a =
[[ -2.04   0.50 -12.32  -6.25  -3.54  -3.10  -1.00]
 [ -5.83  -6.79 -15.72  -8.71   3.95  -8.20  -5.24]
 [  0.10   4.29  -7.89   3.50 -17.11  -0.83   5.56]
 [ -9.61  -2.05  -7.52 -14.42 -12.37   2.45  -0.27]
 [  1.33   1.03  10.25  -2.27  -6.72   6.42   0.24]
 [ -0.27  -0.94   0.30  -0.75  14.44  -3.34  -2.62]
 [  7.57   3.19  10.54   6.79  -9.61   8.73   7.49]
 [ -3.33  -4.92   8.28  -1.21  12.64  -2.76  -7.42]]
a[-8][-7]	-2.04
a[-6][5]	-0.83
a[-3][5]	-3.34
a[-4][-1]	0.24
a[-4][5]	6.42
a[0][2]	-12.32
a[:, -5]	[-12.32, -15.72, -7.89, -7.52, 10.25, 0.30, 10.54, 8.28]
a[-8][5]	-3.10
a[3][-4]	-14.42
a[:, -3]	[-3.54, 3.95, -17.11, -12.37, -6.72, 14.44, -9.61, 12.64]
a[6][0]	7.57
a[-4][-5]	10.25
a[7][0]	-3.33
a[:, 5]	[-3.10, -8.20, -0.83, 2.45, 6.42, -3.34, 8.73, -2.76]
a[-6][3]	3.50
a[-5][4]	-12.37
a[-7][5]	-8.20
a[6][-4]	6.79
a[-8][4]	-3.54
a[:, 3]	[-6.25, -8.71, 3.50, -14.42, -2.27, -0.75, 6.79, -1.21]
a[-8]	[-2.04, 0.50, -12.32, -6.25, -3.54, -3.10, -1.00]
a[-7][-6]	-6.79
a[-1][2]	8.28
a[-1][-6]	-4.92
a[6][5]	8.73
a[-4][-7]	1.33
a[5][-1]	-2.62
a[-1][6]	-7.42
a[5][-7]	-0.27
a[:, -6]	[0.50, -6.79, 4.29, -2.05, 1.03, -0.94, 3.19, -4.92]
a[:, -1]	[-1.00, -5.24, 5.56, -0.27, 0.24, -2.62, 7.49, -7.42]
a[4][-4]	-2.27

B =
array([  84.348,  123.133, -189.324,  -19.696, -135.312, -106.696,
        106.576,  -16.489,   67.327,  -24.376,  -94.166,    3.569,
         -8.560,   -1.050,   33.486])
B[0]	84.348
B[7]	-16.489
B[10]	-94.166
B[12]	-8.560
B[3]	-19.696
B[1]	123.133
B[8]	67.327
B[6]	106.576

X =
[[-0.12  0.08  1.28 -1.20 -2.45  1.79  3.64  1.40 -0.08  0.99 -1.24  1.57
   0.64  1.98]
 [ 2.11 -0.58  0.03  0.19 -1.00  0.67 -3.22 -0.93  2.64 -1.67  2.08  1.64
   1.98  1.19]
 [ 0.85  0.37 -1.77  1.85  2.91 -1.94 -4.15 -2.11 -0.55 -1.10  1.46 -2.62
  -1.71 -2.68]
 [-0.23  0.73  0.73 -0.52 -1.53  1.37  4.42  1.02 -2.01  1.54 -1.90 -0.29
  -1.31  0.72]
 [ 1.38 -0.09 -1.32  1.41  1.87 -1.35 -4.81 -1.96  0.97 -1.58  2.12 -1.05
  -0.17 -1.52]
 [ 0.57 -0.02  1.19 -1.05 -2.69  2.03  2.87  1.04  0.31  0.55 -0.80  1.78
   0.90  2.18]
 [-1.89 -0.12  1.36 -1.58 -1.63  1.00  4.59  2.15 -0.71  1.62 -2.06  1.24
   0.50  1.45]
 [ 2.74 -0.64 -0.73  0.96  0.19 -0.14 -5.67 -1.98  2.97 -2.41  3.00  0.91
   1.73  0.25]
 [ 1.82  0.04  0.44 -0.11 -1.79  1.46 -0.08 -0.26  0.95 -0.49  0.58  1.15
   0.80  1.46]]
Indices start at 0.
(0, 0) -> -0.12
(0, 5) -> 1.79
(7, 1) -> -0.64
(1, 12) -> 1.98
(0, 2) -> 1.28
(2, 3) -> 1.85
(0, 7) -> 1.40
(8, 11) -> 1.15
(5, 8) -> 0.31
(2, 5) -> -1.94
(5, 2) -> 1.19
(3, 5) -> 1.37
(2, 7) -> -2.11
(8, 4) -> -1.79
(3, 0) -> -0.23
(0, 13) -> 1.98
(0, 9) -> 0.99
(6, 13) -> 1.45
(0, 4) -> -2.45
(3, 6) -> 4.42
(7, 0) -> 2.74
(7, 3) -> 0.96
(1, 7) -> -0.93
(8, 0) -> 1.82
(4, 9) -> -1.58
(3, 12) -> -1.31
(5, 5) -> 2.03
(4, 12) -> -0.17
(1, 10) -> 2.08
(7, 7) -> -1.98

x =
0.04,0.02,-0.08,-0.05,-0.19,0.02,0.07,-0.07
-0.06,0.03,0.10,-0.08,0.00,-0.02,-0.12,0.07
-0.08,0.00,0.10,0.01,0.18,-0.02,-0.10,0.07
0.04,-0.09,-0.11,0.17,0.15,0.02,0.09,-0.05
x[0][0] => 0.04
x[3][3] => 0.17
x[0][6] => 0.07
x[:, 3] => [-0.05, -0.08, 0.01, 0.17]
x[2][2] => 0.10
x[3][4] => 0.15
x[:, 2] => [-0.08, 0.10, 0.10, -0.11]
x[:, 5] => [0.02, -0.02, -0.02, 0.02]
x[3][5] => 0.02
x[0][7] => -0.07
x[2] => [-0.08, 0.00, 0.10, 0.01, 0.18, -0.02, -0.10, 0.07]
x[1][1] => 0.03
x[3][7] => -0.05
x[0][4] => -0.19
x[3][1] => -0.09
x[:, 7] => [-0.07, 0.07, 0.07, -0.05]
x[2][7] => 0.07
x[2][4] => 0.18
x[2][6] => -0.10

W =
 79   41  162  160  159   94  123   89  157
118  215  121   45  105  196   64  179   17
125  143  129  108  132  158  116  145  111
152  235  110   68   99  183   96  181   46
139  182  121   94  117  165  110  159   86
116  175  128   76  119  174   86  160   60
125  184  126   84  114  164   93  158   63
Indices start at 0.
(0, 0) -> 79
(5, 8) -> 60
(6, 5) -> 164
(4, 3) -> 94
(4, 4) -> 117
(4, 7) -> 159
(0, 8) -> 157
(1, 2) -> 121
(1, 0) -> 118
(2, 0) -> 125
(4, 2) -> 121
(1, 8) -> 17
(6, 1) -> 184
(1, 1) -> 215
(0, 6) -> 123
(5, 2) -> 128
(2, 6) -> 116
(1, 7) -> 179
(3, 7) -> 181
(3, 2) -> 110

data = array([ 8, 21, 25, 60, 93, 90, 74])
data[-7] => 8
data[-1] => 74
data[-3] => 93
